Some points, one per row:
[   5  -60  -18   45  -42   22   28   70 -127   42   22 -127  -83  -46
  -69   64]
[ 26  -6  67 -38  36 -81 -21  28  96  16  32  51  -8 -30  -6 -60]
[ 15  40  12 -50  22  11   1 -25  56 -30 -25 100  63  27  62 -38]
[ 26 -52  66 -10 -17 -46   7  18  92  39  38  46  92 -13  72  22]
[ 24  -7  60 -44  37 -19 -22 -17 105 -47 -28  96  82  16  83 -28]
[  1  10  17 -11 -21  13  48  -3  58  25  26  25   6   0 -12 -29]
[ -3 -53  18  22 -12 -52 -21  41  56  71  28 -26  -3 -47 -16  -9]
[ -4   2 -29  32 -19   7  -5  18 -63  20  10 -57 -36 -25 -53  12]
[ -28   48    1  -28   18   61   28 -127   82  -84  -24  127  127   90
  119  -63]
[  17  -68  114  -11   10 -103  -18   55  117   45   43  -38   31  -62
  -11   17]
[ -2  19  51 -25  28 -21   6   4  67  -1  18  31  27  20   0 -25]
[-21 -44  15  20   3 -49 -36 -10  40  60  34 -29  -2 -39 -11  55]
[ 52 -35  44 -36  20 -43   3  24  81   3 -10  40  44 -20  20 -31]
[  6  26  19 -15  26 -58 -54  -4  46 -25  -3  43  27  18  12 -42]
[ 21 -62 116 -33  47 -98 -60  62 127  30  62  16   4 -43 -33 -68]
[ 47  32  -3 -34  -7  11   9 -35  49 -13 -15 122  71  21  42 -42]
[-21 -56  77  16  22 -73 -69   6  90  52  59 -18  -1 -17  -2  24]
[-21  41   9   1  24 -27 -36  -9  48  13 -17  13   4  13 -18 -15]
[  12   74  -73   11  -12   52   16  -33 -115  -19  -49   44  -34   37
    3   13]
[ -10   29  -57   13  -28   23   11   -9 -111   18  -28  -79  -67  -16
  -36   51]
[ 34 -35  46  -6  12 -61 -31  38  69  31  26  32  18 -22  21 -25]
[-12 -41  -4  31 -30  -6  -4  31 -40  24  35 -78 -50 -25 -25  39]
[  37   70   58  -47   70  -19  -19  -31  112  -83  -18  127   61   77
   48 -102]
[ -9  72 -22  -8 -23  47  37 -11 -90   9 -19  19 -62  36 -11  34]
[  0 -75  34  28   0 -64 -48  18  52  77  56 -20  28 -38 -21  16]
[-20 -28  13   6 -18  20  30  -2   7   7  12 -35   7  -5  -6  19]
[ 35  16 -11 -32 -25  17  50  36 -50   4 -28  18   6 -18   1  16]
[ 15  18   7  -4   9  -1 -18 -40  -3  -3 -11  69  39  35  38 -17]
[ -4 -12  35 -13  32 -22 -13 -29  94 -11   7  65  66  15  28 -49]
[  1  63 -51   6  27  71  26 -68 -53 -71 -51  75  26  56  63   3]
[ 16 -33 -54  47 -48  19  21  50 -97  48   4 -99 -59 -39 -62  52]
[ -1 -80  27  22   0 -49 -40  37  16  60  43 -57 -17 -58 -34 -14]
[  -9   89 -127    1  -22  127   64  -21 -127  -79  -87  -15  -46   53
   25   20]
[  16  100  -39   -6   26   72   38  -49  -45 -103  -68   89   20   75
   63  -46]
[ 14  -8  32  14 -12 -27  -7   2  33  39  17   7  10   9  -5  -4]
[   2   22  -82   30  -21   65   25   -7 -122  -29  -63  -59  -38  -12
  -25   17]
[ -2   6 -14  -3 -13  -8  10  18 -27  14   1 -19 -36 -35 -10  28]
[ 40  37  31 -42  47 -18 -23 -61  71 -59 -11 116  80  47  71 -62]
[ -1  -8  27  -4  72 -68 -79 -46 122 -32 -10  76 114  25  42 -70]
[-21   8 -42  19 -17  16   4  21 -54 -15 -22 -36 -39 -11  -8  16]
[-25 -14 -21  27  -6   8   4 -41  -1  17  -9 -29  18   9 -14  21]
[  7  -1 -66  -3 -46  66  58  22 -88  11  -5 -56 -27 -23   2  24]
[  -1   73  -77    6   -2  105   29  -47 -127  -68  -55    0  -52   67
   25    3]
[   7   43  -51   17    6   75   31    5 -117  -63  -46   -3  -52   37
    4    3]
[ 13 -61  72  -8 -15 -81  -3  46  71  56  51 -15  20 -59 -19  -4]
[ -8  56 -10 -13  20  53  20 -37 -22 -69 -19  51  -2  39  21 -23]
[ 46  45  22 -49  18  -2   8   0  48 -16 -38  91  60   2  61 -21]
[  6 -42 -35  22 -28 -33  -7  46 -40  79  -9 -42 -49 -62 -19  55]
[-18  14 -13  28  -1   1  -5  -8 -60   8 -16 -27 -38   9  -8  29]
[-28 -16  60 -23  66 -51 -56 -43 127 -49  26  64  49  19  50 -58]
[   7 -104   88   26  -20  -92  -13   46   92   88   88  -36   32  -56
  -12   13]
[  4  24  -7  26  -1  -8 -22  -7 -16  -4 -26  40  21  -3   1  -4]
[  6 -82  55   1  15 -99 -69  51  89  54  71 -36  10 -41 -38 -21]
[-17  68 -45  15 -30  43  12 -43 -37   0 -11  42   3  37  15 -24]
[ 11   9   1 -25   8  30  15 -21   8 -19 -30  25  22  22  10   8]
[  0 -56  21   3   6 -40  -9  36  39  28  42 -42  21 -69  -4   2]
[  26   79  -52  -11  -20   89   96   -7 -127  -52  -62    9  -47   29
   20   33]
[ 31 -54  24  -4  -8 -27   9  38  57  50  18 -26  10 -55 -14  -4]
[ -9  -7   6  -6  17  -6 -12  -1  -3 -12   8 -14 -28  -5 -13  -7]
[  -2  -42  -38   17  -18    6  -17   49  -72   34   27 -119  -69  -44
  -52   69]
[ -14  -59  -21   47  -24    7   17   32  -61   39   33 -111  -43  -63
  -45   48]
[ 61  36   7 -21   9 -18   8  28  26 -33 -26  69  10  26  -2 -61]
[ -1 -34  74 -33  45 -91 -58  40 127  46  60   0  17 -27 -29 -40]
[  9  16   4  -6  -5  -3   7  -5  36  12  20  26  27 -14  25 -12]
24 more points follow, each with its number after it:
[   0  -85  -18   42  -36  -32  -25   69  -87   74   45 -127  -86  -77
  -82   62] 0
[ 19  -4 -22  21  -6 -17   1  10 -43  -4 -14   6  -2   0   6  -4] 1
[-21 -57  29  -1  19 -53 -31  36  51  34  43 -32   2 -36 -25  -9] 2
[-10  18 -48  35 -59  43  52 -27 -80  24 -16 -25 -23  -3  -6  68] 3
[ 25  34 -14 -19  12  15  11  14 -59   3 -16  25 -53   5 -10   6] 4
[ 13 -21   4   9  -7 -16  -6  41 -33  33  -3 -63 -33 -28 -39  13] 5
[ -17  112  -83    1    3  105   28  -65  -98 -112  -85   79  -13   78
   35  -11] 6
[-20 -26  -5  18  -3  -6 -12  30 -48  30   9 -85 -55 -34 -41  42] 7
[-27  -1  -2  14  11  -9 -18   2   1   8   6 -44 -37   5 -52   0] 8
[  6  -1  19 -19  25 -39 -39  -3  56 -35 -15  19  31  13   9 -35] 9
[ 36  39  59 -47  69 -18 -36 -52 100 -78 -11 127  44  73  40 -80] 10
[  17  102  -78   -6  -59  127  103  -27 -127  -65  -96   33  -36   48
   32   80] 11
[ 19 -47  61 -28  30 -68 -39  28 113  27  37  28  34 -21   5 -46] 12
[-32   7  -8   2  -7  64  37 -70   8 -14  15  29  56  35  38   5] 13
[   7  126 -127   33  -26  127   66  -83 -127 -113 -124   26  -29   85
   31   37] 14
[ 32  78  37 -55  56  -3  -4   4  40 -59 -20  75   1  50  21 -72] 15
[ 32  -7  64  -6  41 -74 -59 -21 127 -49  14 119 114  13  59 -79] 16
[-30 -59  45  -2  -5 -46 -18  33  91  44  51 -45  14 -62 -25   4] 17
[ 19 124 -45  -9  19  56  12 -79 -57 -77 -56 102  12  79  55 -14] 18
[  10   50  -64    7  -16   62   53   -2 -107  -31  -42  -34  -55   15
  -15   23] 19
[ 21  22 -13 -44  10 -10  23  43  14  10  -5  16 -29 -11 -23 -42] 20
[ 35  68  21 -55  21  13   9 -40  36 -42 -51 116  46  33  52 -10] 21
[-30 -11 -20  43 -26  70  38 -20 -62 -18  11 -31 -41  16  11  39] 22
[  4  37 -14  -8   3  30  25 -12 -34 -32 -15  21   1  50   4 -15] 23
Which of these numbered points is nearest to each point below, ignoring the 2 directions in which the first points spread most? Its number follows each.
[ -1  -6  20 -10  26 -11 -26 -28  79 -21   2  43  68   7  25 -54] > 2
[-18  73 -27 -27   3  58  28 -50  20 -58 -26  47  11  54  19 -29] > 17
[ -50  -67  -42   86  -44   -3  -39   32 -122   74   39 -127  -84  -40
  -94   88] > 6
[ -8 -73  14  39  -3 -55 -43   4  36  29  30 -17  44 -36   4   9] > 16
[  42  -24  122  -69   52 -113  -54   27  127   49   41  116  101   -9
   36  -83] > 4
[-13   3   2 -10  11 -44 -21 -29  54  -3 -13  34  35  -8  30   1] > 14
[ -17 -114   19    5  -20  -27    8   63   37   74   68  -89  -16  -89
  -28   54] > 17
[ -7   9 -27  26 -36  30  18  12 -65  33  -3 -33 -30   6 -27  30] > 23
[ -12   43  -46    8  -19   51    3  -11 -125   -2   -8  -21  -93   38
  -39    4] > 10
[ -14  -20   14    1  -63    0   43   50  -37   65   30 -100  -62  -36
  -54   66] > 11
[-10 -20  47  14   0  -4   1 -34  36 -16  21   5  26   4  25   4] > 22
[ 35 -33  41 -78  23 -67 -10  57 127  37  34  49  28 -34   8 -75] > 20
[  9 -55  -4  13 -15 -26  -7  58 -19  67  44 -61 -26 -52 -22  22] > 12
[  6 -35  21  17 -36  55  54  32 -66   6  13 -67 -46 -14 -34  30] > 23
[ -2 -58 -29  41 -31 -11 -18  -3 -16  41  18 -46  28 -48 -15  28] > 16
[  8  24  12 -20  25  -9  -4   0  -5 -17 -13 -13 -51  14 -10  -9] > 10
[-39 -88  22  30 -35  -3 -14  -7  30  72  57 -98  12 -36 -40  45] > 13
[-35 -18  -9  31 -24 -18 -17  20  -7  57  31 -89 -53 -14 -82  20] > 8
[ 20  -4  -9 -26  13   4  -4  -2  25 -28  -4  39  34  -1  22 -19] > 12
[ -67   15  -97   49  -41   83   38  -54 -104    8   -3  -66  -36   18
  -25   76] > 13
[ 41  71  56 -70  49 -35   8   6 127 -30 -13 115  71  21  52 -75] > 20
[ 23  14 -31   8  -3  15  18 -10 -43 -26 -37  19   8  11  13   3] > 1
[-12  24 -54  21  -7  15  -8  19 -96 -21 -10 -71 -54  -8 -40  22] > 9
[ 12 -16  31 -10 -23 -24 -18 -14  42  19  27  56  65   1  41  12] > 3
[-24 -42  30  12  13  17   4 -19  45 -12  13  15  36   1  39   1] > 22
[ 23 100   1 -49  27  18  10 -37   2 -75 -37  76  11  60   0 -58] > 15
[ 46 123 -38 -34  21  40  32  -2 -88 -84 -85  98 -19  71  35 -62] > 15
[-13   6 -88  42 -27  49  -2 -33 -93  -4 -26 -32  -8  -3  16  34] > 16
[-42 -20   6  17  10  40  10 -57 -16 -46  -9 -26  -5  19  16  47] > 22
[  9 -35  44 -17  28 -43 -44  21  63  17  32 -11   9 -17  -5  12] > 7
[ -35  -70  -41   68  -62   21    3   -4  -93   52   19 -120  -39  -40
  -50   83] > 13
[-13  37  19 -13  33  19 -20 -49  35 -51 -24  30  59  43  20 -39] > 7
[-23 -14  35   7   0 -12  26 -16  48  19  31  -9   0 -18  -1  10] > 17
[-30  72 -54   5  13  51  14 -38 -43 -44 -31  21 -24  50 -16 -23] > 8
[-23 -72  19  46 -26 -56  -8  34  19  46  32 -92 -17 -59 -32  39] > 14
[  6   8  71 -45  29 -64 -34  -1 116  21  28  80  39  10  26 -35] > 4
[ -16   76  -63   17  -17   51   27  -35 -119  -10  -43    1  -48   15
   -7   23] > 18
[ 42  61 -47 -18 -33  47  46  15 -83  -1 -51  23 -27   8   8  22] > 21
[  41  127    3  -91   51   11    4  -49   51 -102  -71  127   74   99
   95  -71] > 5
[-13   6 -48  11  -2  31  -5 -20 -43 -22   7 -18 -14   5  25  16] > 2
[-22   5  -2  -5  -4 -24 -18  42 -15  37  10 -54 -70 -36 -40  25] > 7
[ 15  57  -4 -43  20  29  47 -11  -3 -70 -54  65   0  41  25 -27] > 19
[-34 -61   7  14   4 -51 -51 -14  60  61  63 -45  24 -40 -14  30] > 13
[-20 -51 -16  21 -29  13  13   9 -19  29  13 -57   5 -25 -20  26] > 17
[ 14 -19  46 -45  67 -79 -75  52 127   8  35  13  36 -20 -26 -46] > 9
[-13 -30  51  22   1 -89 -68  33  58  71  57 -37 -38 -35 -76 -37] > 8
[ 14   3  71 -66  31 -22  -9 -16 120  -5  -6  93  77  21  46 -17] > 21
[ 13 -54  40  12 -31 -65 -20  34  -7  87  54 -57 -21 -55 -29  36] > 18
[ 11  74  -5 -45   3   1   9 -11  48  16 -25  67  44  15   1 -29] > 21
[ -2   5 -28  11 -38  37  43  -6 -31  31  -1 -38  -8 -23   4  37] > 3
[  15  -80  -15   49  -83  -42    6   56  -57  115   32 -116  -35  -94
  -55   61] > 3
[  2  15   0   0  23   4  -7 -37  45 -69 -29  60  80  34  44 -46] > 16
[ 17  16  67 -59  44 -43  -6 -29 112 -51  -9  85  56  28  51 -51] > 19
[ 21 -34  64  -2  28  -8   1 -27 123 -36  12  79  95   6  45 -45] > 22
[ -8 -40  53  -1 -16 -73 -14  32  82  77  39 -14  -7 -45 -18  18] > 21
[  4  25  44 -27  64   2 -34 -45  87 -83 -11 108  69  45  64 -95] > 2
